Here are some points:
[-0.5  0.2 -1.9 -1.8 -1.0 -0.8 -1.4 -1.2 -1.3  1.0 -0.2  0.4]
[ 0.8 -2.4  4.1 -1.0  0.4  1.8 -1.4 -0.1  0.9 -0.3  0.7 -0.5]
[ 5.1  0.0  0.5 -0.1 -0.2  0.4 -0.5 -1.1  1.2  0.0 -0.1  0.0]
[ 0.4  4.5 -1.2 -2.3  1.0 -0.1  0.2 -1.1  0.8  0.1 -0.3  0.6]
[ 0.4 -1.3 -0.3  2.7  0.7  3.0  0.4 -0.5  0.2 -0.5 -0.6 -1.2]
[ 0.4  5.0 -0.7 -2.1  0.7  0.2  0.3 -0.4  1.2 -0.6 -0.2  0.0]
[-1.1 -0.2 -1.4  0.3  0.3 -1.7 -0.1  0.7 -0.3  0.6  0.2  0.5]
[ 0.6 -0.8 -0.8 -1.3 -2.5  1.5  1.3  1.1  0.3  0.8  0.2  0.5]
[-0.4 -0.1 -1.8  2.1  0.8  2.5  0.7  0.2 -0.3 -0.2  0.4  0.3]
[-0.7 -1.0 -1.5  2.2  0.7  2.4  0.2 -0.6 -0.5 -0.3  0.3  0.8]
[-1.1 -0.5 -1.4  0.1  0.5 -0.9 -0.6  0.8 -1.0 -0.2  0.3  0.8]
[ 0.4 -1.8  4.2  0.3  0.1  0.5  1.7 -0.9  0.7 -0.5 -0.4 -1.3]
[ 0.9  5.7  0.8 -1.2  0.5  0.9 -0.1 -0.6  0.5  0.0  0.4  0.1]
15 more points follow, each with its number after it:
[-0.1 -0.1 -1.5 -0.3  0.7 -1.1 -1.1  1.3 -0.5 -0.3 -0.4  0.9] 0
[-0.1 -1.5  1.3  0.8  0.0 -1.7  1.8  0.0 -0.1  0.6  0.3  0.1] 1
[ 0.8 -0.1  0.4 -2.0 -4.4  1.6 -0.6 -0.5  0.0 -0.9  0.3  0.1] 2
[-0.8 -0.3 -1.2 -0.3  0.4 -1.7 -0.9  0.7 -0.8 -0.1 -0.3  0.4] 3
[ 0.0 -1.8  3.2  0.8 -0.6 -0.3  2.2 -0.5  0.5  0.1 -0.1 -1.2] 4
[-1.0 -0.9 -1.9 -0.1 -0.4 -0.6 -0.2  0.7 -0.6  0.7  0.1  0.0] 5
[-1.1 -0.7 -2.0 -0.3  0.6 -0.9 -0.8  0.7 -0.3 -0.2 -0.1  0.5] 6
[-0.4 -0.6 -1.7  1.5  0.9  2.8  0.3  0.2 -0.5  0.0  0.3  0.6] 7
[-1.0 -2.0  3.9 -1.4  0.8  0.0  0.1 -0.7 -0.1  0.3 -0.6  0.0] 8
[-1.1 -0.5 -1.5 -0.1  0.4 -0.7 -0.4  1.6  0.1  0.4  0.1  0.4] 9
[-0.6 -2.2  2.9 -0.6  0.2 -0.8  1.4 -0.5 -0.1 -0.5 -0.8  0.1] 10
[-0.6 -0.8 -1.0  0.7  0.2 -1.6 -0.9 -0.1 -1.3 -0.1 -0.5 -0.2] 11
[ 0.1 -0.6 -1.9  1.4 -0.1  2.8  1.4 -0.1  0.0 -0.1  0.4  0.4] 12
[-1.3 -0.7 -1.1 -0.3 -0.6 -0.1 -0.9  1.3 -1.0  0.1 -0.7  0.2] 13
[ 0.6  5.0 -0.4 -2.3  0.1 -0.1  0.7 -1.0  1.5 -0.4 -0.4 -0.6] 14
Which of these numbered points is nearest to each point below, ignoring the 3 directions in which the first points spread most? Its number follows each.
[-0.7 -2.1  4.0 -1.8  0.9  0.3 -0.1 -0.6  0.2 -0.2  0.1 -0.2] > 8
[-0.4 -0.6 -1.9  1.9  1.6  1.8 -0.2 -0.3 -0.5 -0.3 -0.1  0.2] > 6
[-1.0 -0.4 -1.1 -0.8 -1.4  2.2  1.7  1.1  0.4  1.3 -0.1 -0.3] > 12
[ 0.7  0.1  0.1  1.6  0.9 -2.3 -0.1  0.4  0.0  0.5 -0.9 -1.5] > 11
[-0.7 -0.4 -1.4  0.2  0.4 -1.4 -0.3  0.7 -0.8  0.2 -0.3  0.4] > 3
[ 5.2  0.3  0.6 -0.4 -0.1  0.6 -0.3 -1.3  1.0 -0.3  0.2  0.4] > 12
[-0.4 -2.3  3.8 -1.9  1.2  1.4 -0.7 -0.4  0.5 -0.3  0.4  0.4] > 8
[-0.7 -0.3 -1.1  0.8  1.0 -1.2 -0.4  0.7 -0.9 -0.3 -0.2  0.6] > 3
